In the rows, 128 means zero.
One turn moves each row of this set onto another row. After a few examples, where does it send each row asked below?
pitir: [101 137 145 130  84  78 102 146 123 116 131 150 125 124 146  92 160 105
 169 114 106 175 156 162 138 120 149 138  98 121]
Vuga: [ 88 118 143  98 112  89 114 138 140 150 136 130 122  90 120 133 112  93
 109  95 105 152 126 144 130 156 146 127 109 136]
fune: [111 117 141 115 100  89  56 141 124 146 117 126 122 119 125 100 129 141
 151 115 100 159 130 142 119 127 138 152 102 122]
zare: [ 75 101 134 113 123  86 115 155 143 151 117 150 135 112 118 124 132 113
 114 114 113 160 129 147 118 153 149 134 106 150]
ral: [112 137 163  99  75 161 157 130 110 150 155 151 135 128 137 110 117  74
 132 107 118 177 130 142 134 123 149 163 119 137]
neguz: [143 135 139 111  76 129 163 124 121 171 125 104 173 127 118 115 117 109
 121 121 137 131 130 142 117 135 144 133 108 146]
Napif: [135 128 136 100 122 154 105 162 126 149 129 159 124 126 143  86 135  89
 168 103 129 179 134 137 135 138 105 142 112 139]
rusup: [106 124 147 120  86  86  70 154 110 135 139 163 126 122 143 103 127 109
 151 110 118 171 147 145 121 120 147 169  94 121]
movo: [122 140 131  93  90 142 144 158 118 165 127 118 165 155 133  94 129 107
 126 103 148 127 136 125 132 147 171 141  95 141]
mab: [113 145 146 122 121 161 124 158 125 165  96 145 139 134 116 117  90  98
 128 111 133 140 104 148 122 117 156 161 107 143]
Nin: [118 183 149 120 110 132  86 146 126 142 116 136 132 141 146  96 132 111
 158  92 121 167 151 134  85 149 154 164 133 136]
Makil: [131 143 140 116 101 175  70 143 127 143 133 132 127 117 129  82 125  99
 141  97 124 150 133 144 151 127 123 121 100 132]
viti: [114 205 154 115  94 113  96 122 133 141 114 124 158 113 117 100 135 117
 149 142 127 168 131 166  94 130 155 135 105 136]
Vab: [139 132 139  91  86 135 165 147 124 149 126 132 159 153 139 103 134  86
 135  94 143 130 134 134 124 148 170 146 113 146]
dob: [122 149 140 145  92 148  83 136 143 146 109 135 148 121 129  88 124  94
 141 132 130 141 125 171 146  92 133 107 103 140]
vok: [ 79 126 144 131 101  82 127 158 135 135 136 157 135 106 136 131 125  82
 103 102 113 156 144 158 133 140 159 132 107 145]
met: [124 154 150 113  85  74 100 127 127 120 129 126 118  91 136 108 134  96
 165 108  92 161 136 163 145 126 140 130 105 111]
Muk: [147 126 142 105  80 127 178 127 130 152 120 118 165 143 130 109 137  98
 134 108 132 134 132 146 117 141 151 136 122 151]
Paf: [ 75 123 139 124 107  89 129 141 147 135 129 121 125 108 128 119 144 103
 112 100  98 152 141 157 140 147 153 105 112 142]
lezab: [124 141 129 112  91 139 147 147 117 181 121 110 174 136 119 105 115 116
 122 119 152 128 135 136 123 139 155 136  90 142]
Nogan: [ 79 112 143 103  89  84 106 153 136 143 142 143 138 120 135 120 136 108
  90 115  91 159 132 139 135 145 160 137 111 149]
duvo: [102 148 148 121 106 144 185 138 132 153 111 136 150 122 117 102 141  97
 157 139 121 176 122 167 138 119 143 130 111 145]
Zabul: [120 207 147 116 102 131  74 139 128 139 107 124 145 125 127  95 126 123
 141 111 116 155 135 142  99 145 159 147 110 133]
Rokot: [113 167 162 109  95 117 107 124 128 147 136 128 136 141 151  94 149 105
 170 110 119 185 151 144  81 137 150 158 147 140]
dapo: [120 164 150  88  91 148 138 134 131 164 114 102 143 119 115 106 110 109
 122 136  92 149  94 145 152 120 152 133 114 137]
molud: [137 147 146 114  77 114 105 135 141 155 123 148 152 121 152 103 115  73
 145 155 117 160 111 163 138  85 124 131 120 140]
keko: [136 126 140  89  95 120 120 149 141 156 128 148 139 141 159  84 146  93
 164 144 104 185 120 142 135 113 109 137 129 145]
Domal: [116 183 166 104  85 104 112 110 128 148 140 127 151 117 134 103 140  99
 163 138 129 185 139 164  84 124 149 148 128 136]
Megu: [ 96 118 150 118  95 174 130 144 125 153 119 131 132 171 130  87 140 123
 127 106 109 160 127 136 129 121 160 148 122 151]
kede: [121 135 141 127 116  79  84 136 133 138  99 129 121  91 118 114 121 115
 171 112 109 151 127 164 122 127 131 138 102 118]

movo goes to lezab
Paf goes to vok
And these:
Nin goes to Zabul
mab goes to dapo
pitir goes to rusup
keko goes to Napif

One turn moves each row of this set onto another row. After a few examples, where does it send each row asked below?
rito: [171 104 126 145 132 118 139 118 113 118  82 129 139 106 101 134 135 123
 122 127 150 131 155 109 126 163 112 107 139]
Dak: [109 151 129 146 145 142 119 117  89 161 123 145 158 151 160 118 126 141
 110 130 139 167 145 156 115 129 105  87 145]
big: [118 101 159 149 118 137 115 154 127 154 101 128 122 108 133 157 109 112
  82 126 140 111 135 146 124 155 104  72 125]
tolu: [147 114  99 158  82 123 143 130 144 152  95 138 132 104 121 106 148 111
 125 128 169 115 143 125  95 162 122 124 137]
rumu: [127 147  95 113 133 126 118 117  93 165 124 127 136 111 122 130 108 109
 104 128 122  92 120 125 108 117 120 110 137]
vuva: [156 106 107 149 115 116 142 115 141 133 106 139 130 103  92 107 132 144
 117 131 162 121 136 123 111 164 112 122 140]
puba: [159 104 124 139  97  95  97  76 126 162 108 125 151  98 160 134 155 109
 116 121 149 128 127 153 128 123 111 105 147]
maka: [159 100 133 131  99  99  90  77 132 159 101 132 151 109 152 130 146 130
  99 128 146 119 114 152 131 127 118 102 158]
Gomo: [119 155 122 143 135 133 109 114  99 152 145 125 148 160 153 117 158 128
 129 125 135 154 150 143 111 136 111  85 120]
voru: [109 155 127 156 129 137 113 133  94 167 118 141 161 159 172 123 136 128
 127 121 141 161 148 145 104 133 124  89 134]
murig: [122 115 136 147 119 142 126 143 124 161 111 119 116  93 146 155 119  99
  77 133 142 116 153 153 115 152  89  73 120]
mikuv: [165 103 116 142 116  92  91  72 134 155 107 127 147 102 156 136 147 127
 102 128 147 129 131 146 124 124 112 104 154]
tamu: [133 112 148 150 133 127 118 149 121 151 116 113 121 100 132 166 120 105
  99 119 136 115 150 135 119 158 101  73 105]
Fara: [101 119 101 137 129 125 120 120  97 158 115 148 133 107 118 126  85 110
  99 124 134 117 113 145 118 105 108 120 156]
tov: [116 132  86 150 140 114 116 128  91 160 108 136 138 102 138 142 104  86
 118 117 133 119 138 125  98 104 119 117 144]
diger: [103 141 144 154 130 134 114 130  95 159 127 147 160 162 151 119 122 144
 132 116 141 165 131 152 121 134 119  94 134]
lif: [150 116 117 132  80 149 151 121 119 148  72 137 137 103 133 113 145  98
  96 146 157 115 150 138 116 158 107 105 158]
Bagum: [158 102 145 136 105 136 139 130 107 129  55 141 150 113 116 127 138 109
 106 135 151 117 141 120 126 159 121  99 160]
sabav: [116 160 126 141 134 136 121 118  92 165 142 133 155 153 155 118 135 139
 131 121 136 160 143 149 115 137 111  91 121]
Zate: [101 131 149 152 123 132 101 128 104 145 129 144 153 174 141 114 140 140
 128 120 139 157 126 149 123 135 121  88 134]
Tenom: [109 156 126 144 126 141 111 125 108 168 130 144 152 167 159 112 125 154
 112 130 139 152 134 149 109 138 122  91 138]
Fakuv: [149 119 107 138  96 141 152 119 122 150  73 141 143  93 131 106 153 101
  96 145 163 112 148 137  98 153 108 108 162]
gaka: [146 111  98 157  70 130 146 126 142 148  95 134 122 107 127 112 139 106
 120 132 166 126 153 130 111 163 114 123 136]
fel: [164 101 132 144 104  88  86  86 130 157  98 128 156 111 157 140 153 118
 119 118 146 122 124 138 124 127 128 103 147]
rofo: [108 126 115 133 109 118 118 134  91 164 119 137 142 114 119 132 104  92
 134 107 130 103 108 132 117 113 128 120 131]
bobus: [127 110 134 152 130 131 115 143 141 154 123 120 108 105 129 155 106 128
  77 132 141 115 146 141 116 159  98  77 116]
Lom: [117 107 136 166 107 129 115 158 141 162 114 122 113 106 144 158 115 103
  96 121 147 116 148 142 110 156 107  83 112]
dezu: [157 102 101 157 108 118 140 117 144 129 104 135 119 110 102 117 123 139
 115 131 161 134 150 119 121 166 111 122 138]
bula: [151  91 126 153  96  90  88  84 140 158 102 136 148 110 156 133 142 125
 112 121 153 130 119 150 126 124 121 111 155]
vud: [114 130 100 143 128 117 100 140 110 162 101 145 138 128 129 135  93 116
 104 123 130  97 116 116  98 115 142 115 152]
Suza: [107 142 131 141 143 144 114 108  91 146 130 139 150 153 151 113 146 131
 105 136 137 164 144 159 120 126  95  82 145]
Gikof: [105 144 122 149 127 141 100 120 118 155 130 144 144 173 156 108 140 149
  99 139 141 152 137 150 107 134 117  86 146]
Vep: [148  99 142 144 110 132 142 130 112 133  56 151 156 103 112 116 142 111
 107 132 159 116 132 128 112 152 119 105 167]
Zuge: [164 104 129 144 134 116 146 117 109 123  85 135 149  94  96 123 145 117
 130 122 156 126 143 117 116 157 109 110 140]
kefi: [103 140 132 164 123 134 104 131 100 153 118 140 155 164 168 121 153 113
 129 122 143 162 149 147 106 127 120  87 136]

dezu goes to Bagum
Suza goes to Gikof
Fakuv goes to vuva
And these:
Dak goes to Tenom
vud goes to rofo
puba goes to mikuv
big goes to Lom

One turn moves each row of this set onto another row. After a few examples, where does it send each row asked below?
R: [124 110 184 163 164  90 124 110 112  87 115 137]
W: [134 114 182 172 187 106 137 169  91 111 115 109]
G: [102 146 180 176 152  92 147 145 102 142 119 135]
E: [ 99 140 141 142 133 115 144 136  78 108 135 147]
Z: [ 75 117 175 146 130 109 121 109  93 101 114 136]
A: [111 134 182 160 149 108 108 154 132 130 115 136]
X: [ 96 120 197 140 158 150 135 158  98 106 126 106]
D: [ 97 143 181 146 135 114 144 178  64 111 135 113]
K: [103 140 173 140 146 110 102 159  62 120 102 113]
P: [ 91 124 180 153 137 109 147 126  85  60 122 128]
V: [ 67 118 181 152 172 137 128 145  67 105 143 126]
B: [103 125 176 172 178 114 135 156 138 102 127 134]
C: [ 99 102 195 178 147 106 135 122 115  96 152 136]
T: [103 120 193 176 176  86 104 154  70  86 134 105]
F: [110  98 187 177 168 105 122 167  85 144 134 132]
H: [127  96 161 147 132 101 127 152  61 111 112 139]
Y: [112 126 140 154 160 107 147 133  62 105 105 133]
Q: [ 87 135 167 132 165 128 105 138  74  78 136 123]
S: [123 109 181 162 150  81 118 174  98  79 149 121]
N: [110  90 161 172 165  77 109 155 103  96 136 145]

R goes to P
Q goes to B
And these:
T goes to X
F goes to K
Y goes to S

